H: [  41   17  -38  -31  -84 -113  -79  -89  -35  -41  -16  -11  -22  -29
  -27   -8   40   73   97   97   83   59   26    1   25   10   21]
L: [ -28  -25    1  -13    9  -13   -8   10   28   57   81   83   69   46
   21   27   20   23   27   -3   13  -30  -46  -68 -103  -95  -66]
C: [  55   74   86   86   62   43   10   31    8   29   29    2  -10  -37
  -80  -71 -112  -88  -46  -31  -14   -7  -18  -23  -23    3    8]
W: [ -37   10  -46  -80  -23   31    8   43   86   62    3    8   -7  -14
   74   55  -23 -112  -11  -88  -31  -18    2   29  -71   29   86]
step -1: [74] : [73]
step -1: [  2 -10 -37] : [  1 -11 -38]
perm: [   8    3  -23  -23  -18   -7  -14  -31  -46  -88 -112  -71  -80  -37
  -10    2   29   29    8   31   10   43   62   86   86   74   55] : C
succ: [-3] : [13]
step +1: [43] : [44]

Q: [ 68  55   3 -63 -86 -47  11  77  86  32 -28 -77 -77 -19  35  64  52  10
 -32 -28 -10   5  13   0  -9  -4  13  21  29   0 -25 -43 -37  10  41  47
  30 -10 -38 -40 -20   1  27  31]
M: [ 22  74  71  25 -30 -63 -52 -16  34  50  37   4 -20 -38 -28 -17  -2  10
  27  31  20   5 -26 -39 -35 -18  26  46  44  15 -25 -43 -37  -6  28  29
  10 -10 -11  -2  19   1 -12 -39]
E: [ 11  35  43  25  -2 -32 -36 -16  -1  30  21  20  -1   0 -12 -17 -20 -23
  -3  16  50  48  13 -39 -74 -58 -12  46  87  58   0 -58 -89 -51  15  32
  69  35 -24 -40 -39 -13  27  31]
D: [ 22  45  43  -4 -44 -63 -36  15  69  87  37 -28 -77 -76 -28  48  70  61
  12 -43 -55 -38   0  26  30  23  13  -4   1 -14 -12 -28 -19  10  28  29
  30 -10 -38 -40 -20   1  27  31]
T: [ 68  55   3 -63 -86 -47  42  77  86  32 -28 -77 -77 -19  35  64  52  10
 -32 -28 -10   5  13   0  -9  -4  13  21  29   0 -25 -43 -37  10  41  47
  30 -10 -38 -40 -20   1  27  31]
U: [ 11  35  43  25  -2 -32 -36 -16  -1  32  21  20  -1   0 -12 -17 -20 -23
  -3  16  50  48  13 -39 -74 -58 -12  46  87  58   0 -58 -89 -51  15  65
  69  35 -24 -40 -39 -13  27  31]
[ 68  55   3 -63 -86 -47  42  77  86  32 -28 -77 -77 -19  35  64  52  10
 -32 -28 -10   5  13   0  -9  -4  13  21  29   0 -25 -43 -37  10  41  47
  30 -10 -38 -40 -20   1  27  31] : T
step +1: [-36 -16  -1] : [-35 -15   0]
step -1: [-77 -77] : [-78 -78]
step -1: [-43] : [-44]
[ 11  35  43  25  -2 -32 -36 -16  -1  30  21  20  -1   0 -12 -17 -20 -23
  -3  16  50  48  13 -39 -74 -58 -12  46  87  58   0 -58 -89 -51  15  32
  69  35 -24 -40 -39 -13  27  31] : E
[ 22  45  43  -4 -44 -63 -36  15  69  87  37 -28 -77 -76 -28  48  70  61
  12 -43 -55 -38   0  26  30  23  13  -4   1 -14 -12 -28 -19  10  28  29
  30 -10 -38 -40 -20   1  27  31] : D
perm: [-12 -39  22  74  71  25 -30 -63 -52 -16  34  50  37   4 -20 -38 -28 -17
  -2  10  27  31  20   5 -26 -39 -35 -18  26  46  44  15 -25 -43 -37  -6
  28  29  10 -10 -11  -2  19   1] : M

N: [-41  18  14  13 -27]
V: [  0  12 -41  40 -22]
K: [ -6 -41  -8  26   2]
Y: [ 35  87 -52 112 -29]
succ: [35] : [87]
succ: [112] : [-29]
step +1: [ 12 -41] : [ 13 -40]

Vinol: [ -6 -14  -8 -28  -9   9  71  48  -7 -33  23  10 -16 -34  73  65 -14 -14
  11   5 -17 -17]
tisu: [ 27  13  29  38  42  21  34  53  38  34  37  16  17  26  -7   2  31  28
   2  45  53 -13]
duz: [-26  40 -33 -47  24 -24 -24 -19   7  34 -17 -29 -33  -4 -14  12 -36  13
 -22 -18  24 -37]
gif: [ -4  -6  23  16  -2 -39 -49 -65  -1   0 -41 -13  14  15 -75 -60  12   3
 -39 -21  -6  23]
poviz: [ 26   2  31  53 -13  41  17  29  21  13  38  34  34  28  16  -7  37  27
  45  38   2  53]
Gefa: [ 13  26  10  22  10  -8 -59 -39  11  38 -18 -10  11  32 -60 -46  17  21
  -7  -6  19  17]
vov: [ 12 -27  21  22   3 -45 -48 -60  -9 -13 -47 -11   6  19 -67 -38  15 -12
 -47 -20  -4  25]
zere: [ -6 -14  -8 -28  -9   9  71  48  -7 -33  23  10 -16 -34  73  65 -14 -14
  11  -5  11  13]
Rulam: [ -4  -6  23  16  -2 -17   5 -65  -1   0 -41 -13  14  15 -75 -60  12   3
 -39 -21  -6  23]
feris: [ 23   2   7  15  13 -29 -40 -42 -11  20 -27 -14   5  33 -40 -20   9  -6
 -31  -7  11   0]
Tevi: [-30 -27  -1  -5  -7 -58 -74 -75   7 -23 -60 -38 -16 -11 -89 -56 -15 -42
 -58 -31 -10  10]
step +1: [-28  -9] : [-27  -8]
step -1: [ 16  -2 -17   5] : [ 15  -3 -18   4]
succ: [-59] : [-39]
[ 26   2  31  53 -13  41  17  29  21  13  38  34  34  28  16  -7  37  27
  45  38   2  53] : poviz
perm: [-60 -59 -46 -39 -18 -10  -8  -7  -6  10  10  11  11  13  17  17  19  21
  22  26  32  38] : Gefa
perm: [ 10 -10 -31 -58 -42 -15 -56 -89 -11 -16 -38 -60 -23   7 -75 -74 -58  -7
  -5  -1 -27 -30] : Tevi
perm: [ 37   2   2  28  26  13  53  53  31  -7  17  41  21  34  27  38  38  16
  29  45  34 -13] : poviz

B: [  0  12 -35 120]
P: [ 12  12 -35  48]
Z: [ 24   0 -35  36]
F: [ 24  12 -35  72]
S: [ 24   0 -35  60]
J: [ 12  12 -35  36]
R: [ 12 121   0 -35]
G: [  0   0 -35  96]
X: [  0  12 -35 108]
A: [ 24  12 -35  84]
step +1: [12] : [13]
step +1: [ 24  12 -35] : [ 25  13 -34]
step +1: [24 12] : [25 13]
step +1: [  0   0 -35] : [  1   1 -34]
perm: [-35   0  12 120] : B
step +1: [0] : [1]

